In the rows, zero is written as 128.
Each row of D is roughly a mix of the hidden directions of one of 4 groups; one row fits no group.
D, 125 rows:
[[152  94 157  81 103 140 130 186 133  97]
 [103 124 115  96 134 155 168 181  74 130]
 [149 158 117 144 170 194 168 133 119 149]
 [134  90  97 114 160 191 110 106 132  90]
 [123 156  76 137 146 124 174  71 108 144]
 [125 102 164  78  81 114 141  83 110 104]
 [151 106  98 120 137 156 153  96  85 189]
 [115 156 139 114  83  68  94 153 153 155]
 [123 193 128 143 183  83 133 127 109 131]
 [ 87 148 135 106 136  54 157 126 142 100]
 [125  75 120 106 105 157 172 142 136  74]
 [163 102 174 122  97 164 148 135 142 183]
 [ 87 142 100 114  82 104 139 150  81 168]
 [131 131 114 148 185 141  92  88 151  79]
 [113 149  74 129 202 140 116 118 108 119]
 [107 131  78 149 148 180 178  97 129 133]
 [ 82 146  64  92 143 150 110 151 134 106]
 [104 170  78 158 140 111  80 119 151 100]
 [ 93  83  77 129 140 159 151 130 155 170]
 [153 166  88 109 167  80 162 112 145 148]
 [ 99 123 133 137 176 133  82 168 104  79]
 [101 132 117 175 134 201 145 115 121  98]
 [164 142 148 198 124 139 117 132 114 179]
 [ 79 112  86 156 116 179 116  90 145 118]
 [105 176  70 143 136 149 122 139 179 111]
 [105 140 141  93  90 202 140 151 130 112]
 [164 115 158 130 125  98 139 130  85 196]
 [171 111 159 168 152 178 151 148 122 162]
 [117  89 173 153 136 169 118 169  91 100]
 [102  87 159 149 147 126 123 119 165  62]
 [156  84 121 129 153 202 154 121 112 120]
 [121  56 146  91  90 121 111 113  97 136]
 [126 129 184 133  67 104 102 156 153 147]
 [134 159 192 142 104 174 144 156 110 153]
 [108  91  99 186 163 161 122  99 136 102]
 [183 171 165 135 131  81  96 134 116 141]
 [125 158 114 188 134  99 139 102 166  82]
 [160 119 157 152 130 133 193  96 121 173]
 [150 163 119 132 135 175 112  83 138  69]
 [148  96 204 148 117 137 144 142 166 116]
 [147 183 133 166 159  77 127 117  93 143]
 [115 137  65 158 136 123 106  71 116 156]
 [131 141  81 123  95  98 148 106 185 165]
 [174  62 156 148 131 101 107 144 109 148]
 [134 113 104  75 132  61 149 123  94 139]
 [135 124 155 129 106 114 119 161  80 199]
 [119 156 168 150  97  62 109 155 134 152]
 [151 146 106  97 158 134  98 152  75  78]
 [130  83 181 136  89 144 145 137 122 182]
 [137 101 108  98 147 111 103 122 131  47]
 [ 86 100 135 113  79 194 138 129 120 141]
 [157 128 148 109 192 112 121 179 150  99]
 [118 132  67  84 100 112  89 109 158 144]
 [111 130 125  62 117  72 111 129 108  92]
 [100 134  91  95 115  61  90 123 118 109]
 [144 119 118 136 145 213 149 138  96 146]
 [175 134 180 151 126 174 154 163 150 126]
 [135 113  74 133 198 104 106 130 105 115]
 [162 170 135 158 123 180 132  96 132  81]
 [ 69 156 103 107 175 130 110 141  95  99]
 [117 150  99  93 137 145 188 171 110 161]
 [ 78  86 119 183 142  98 113  93 123 124]
 [142 152 153  72  68 144 132 113 147  99]
 [144 183 104 166 167 107 126 149 124 175]
 [138  98 185 118 134 125 195 121  99 137]
 [160 101  95  88  80  87 128 143 162 123]
 [ 76 137  91 115 139 168 129  85 125  83]
 [145  85 162 114 115  80  77 149 145 153]
 [166 122 143 143 102  66 143 134 138 184]
 [112 180  82 139 157  85 144  88 119 136]
 [ 81  83 108  77 108 166 135 120 115 155]
 [131 132 114 100 126  90 130 135  74 195]
 [119 176  92  81 154 123 124 124 109  73]
 [185 140 176 184 101 118 125 120 135 123]
 [ 93 164  78 137 179 125 140  96 100 114]
 [137  53 146 117 117 116  84 145 163 138]
 [191 130 172 133 151 145 144 148  87 157]
 [114 120 185 133 132 135  85 184 135  92]
 [139  82 135 187 118 142 116 146 136 186]
 [127  86 176 152  67 144 113 148 114 147]
 [155  73 133  91 133 187 124 155 142 110]
 [145 118 182 164 124 125 161 137 156 186]
 [ 97 129 145 129 133 121 142 196  67 129]
 [134  80 130  70 124 112 108 174 148 161]
 [ 59 108 105  86 103 136  87 124 138 137]
 [107 147  91 160 160 108 137  64 117  97]
 [117 144 139  65 112 185 102 161 130 117]
 [ 81 171  66 144 146 115 119 105 152 120]
 [122 118 135  99 123  46 127 143 120 172]
 [113  79 178 139  91 173 155 113 147 134]
 [122 128 188 178  84 105  95 122 139 135]
 [ 90 124  73 117 135 148 190 100 130 113]
 [115 174  77 101 166 135 136  87 150 102]
 [128 142 118 134  71  73 118 109 140 180]
 [144 103 185 146  80 107 135 105 163 160]
 [115 182 105 119 181  95 108 116 155  96]
 [157  79 109 164 128 100 129  89 125 180]
 [167 170 136 150 151 153 173 167 158 105]
 [155 141 144 170 152 184 170 103 159 125]
 [ 91 102 121 176 105 147 152  76 139  93]
 [110 175  82 135 183 143 131 100 102 106]
 [129 167 114 127 168 131  75  85 119  85]
 [118 126 124  95 143 207 160 125 125  92]
 [141 114 115 185 144 141  79 157 154  85]
 [124 184 121 154 154  60 142 108 129 141]
 [131 174  87 115 152  67 103 148 131 102]
 [137 174 140 123  94  75 163 121 150 172]
 [163 120 144 174 134 178 156 114 116 179]
 [160  90 172 103 123 174 160 165 107 123]
 [133 196 112 113 174 160 142 159 110 113]
 [102 134 159  98 138  75 132 172 175 111]
 [ 87 158 118 159  89 128 126  85 180 112]
 [ 77 137 183 148 122 153  98 108 137 171]
 [ 71 136 101  93 119 119 124 155 165  79]
 [153 127 175 100 101  98 104 179 126 168]
 [192 126 175 160 106  88 111 130 141 139]
 [132 166 108 174 187 128 102  98 104 108]
 [163 130 127 115 161 190 162 133  83 147]
 [151 166 127 190 126 142 186 111 114 122]
 [ 89 110 114 107 127 171 123 147 162  65]
 [166 136 100  88 133  59 113 143 104 139]
 [160 152 171 153  92  65 132 108 124 136]
 [140 117  51  97 174 108 127 129 115 137]
 [161  98 172 157 164 116 132 177 164 129]
 [179 113  91 117 137  97 168 106 137 176]]

Which four rows in each list fit none of the groups? Every other row fits one group, some only roughly. Give them in the order they come.
    k_77: [162 156  89 128 151 188 137  85 143 114]
    k_463: [123 140 146 151 136  56 116 177 102 150]
    k_775: [164 115 148 105 150 103 120 150  95 197]
    k_138: [159 146 174 155  93 162 160 138 170 105]
    k_55: [ 91 144 138 131 132 161  74 110 156  73]
    k_927: [131  87  83 124 110  79  90  93  99 134]
    k_253: [154  54 158 143 118 113 149  98 149 153]
    k_935: [145 103 130 190 142 139 147  96 187 131]
    k_272: [157 128 171 137  83 180 125 177 132 136]
    k_563: [ 98 168  88 134 132 194 111 116 150 107]
 -> k_77, k_775, k_138, k_563
    k_831: [113 163  92 168 125 119 114  82 162 173]
    k_225: [109 200  97 168 157 121 126 154 114 122]
    k_166: [183  88 125 111 146  98 153 171 135 164]
    k_401: [ 74  98 102 138 111 172 142  79 135 149]
    k_879: [140 106  72  93 136 167 102 103 138 173]
    k_826: [104 139 126  50 131 100 100 159 117 149]
    k_210: [134  76 142  93  92 152 156 182 122 117]
    k_586: [139 112 152 134 118  90  66 154 175 155]
    k_135: [123 120 146 167 143 204 115 167 110 135]
    k_954: [144 163 166 192 121 146 140 135 147 172]
 -> k_225, k_879, k_210, k_586
    k_542: [103  93 103  93 141 181 113 102 110  84]
    k_923: [139 154  79 141 156 118 130 118  84 188]
    k_417: [172 130 149 135 150 158 178  83  99 155]
    k_915: [157 165  86 125 156 168 135 111  74 114]
    k_964: [109  98 172 161 104 194 128 119 111 106]
    k_412: [145 133 166 152 105 161 182 171 144 158]
    k_385: [101 163 117 120 150  97 138 160 142  57]
    k_196: [128 114 156 137  87  67 171 142 123 166]
    k_828: [130 107  79  59 145 143 122 136 114 167]
    k_694: [144 149 134 189  96  79 132 112 153 161]
    k_355: [121 115 169 157  56 137 170 130 139 134]
    k_869: [150 126 139  91  93 201 133 147 152 106]
    k_268: [166 123 101 130 158  64 163 137 118 165]
    k_824: [140  71 126 134 128 132 187  88  92 138]
 -> k_542, k_412, k_828, k_694
    k_677: [128 134  78 122 198 130 121  99  94 146]
    k_617: [137 110 188 160 116  72 110 148 157 138]
    k_641: [104 184  92  97 185 109 111 127 122 126]
    k_429: [178 156 174 142  81 160 159 128 136 115]
    k_7: [ 94 139  92  66 134 169 158 155 126 139]
    k_433: [123  82 122 175  71 113 146 100 107 152]
    k_816: [ 98 104 106  80  88 133 150  75  99 132]
    k_610: [114 124 102 144 124 126 137  50 143  79]
    k_702: [171 155 180 145  80 137 152 159 117 148]
    k_452: [ 99  89 103 117 113 189  84 118 116  99]
    k_234: [138 141 114 124 167 197 107  80 113 113]
    k_187: [134 151 114 175 149 178 132  93 120 180]
 -> k_677, k_641, k_433, k_234
    k_261: [150 157 104  76 182 103  86 135 125 132]
    k_986: [ 90  97 125 177 147 190 108 143 125 110]
    k_150: [120 162  83  64 152 131 133 131 165 104]
    k_71: [129 117  89 147 188 168 164 130  90 134]
    k_384: [128 131 140 153 135 201  97 107 114 175]
    k_323: [157 159 140 131 127  81 140 119 123  53]
    k_591: [166  86 132  87  89 173 153 131 149 147]
    k_614: [115 136 143 122 149 115 128 151 194  65]
    k_321: [124 146  42 138 154 130 114  95 116 134]
    k_870: [160 150 127 119 117 202 130 145 109 174]
    k_22: [123 154 138  88 140  89  81  95 165  93]
 -> k_71, k_323, k_870, k_22
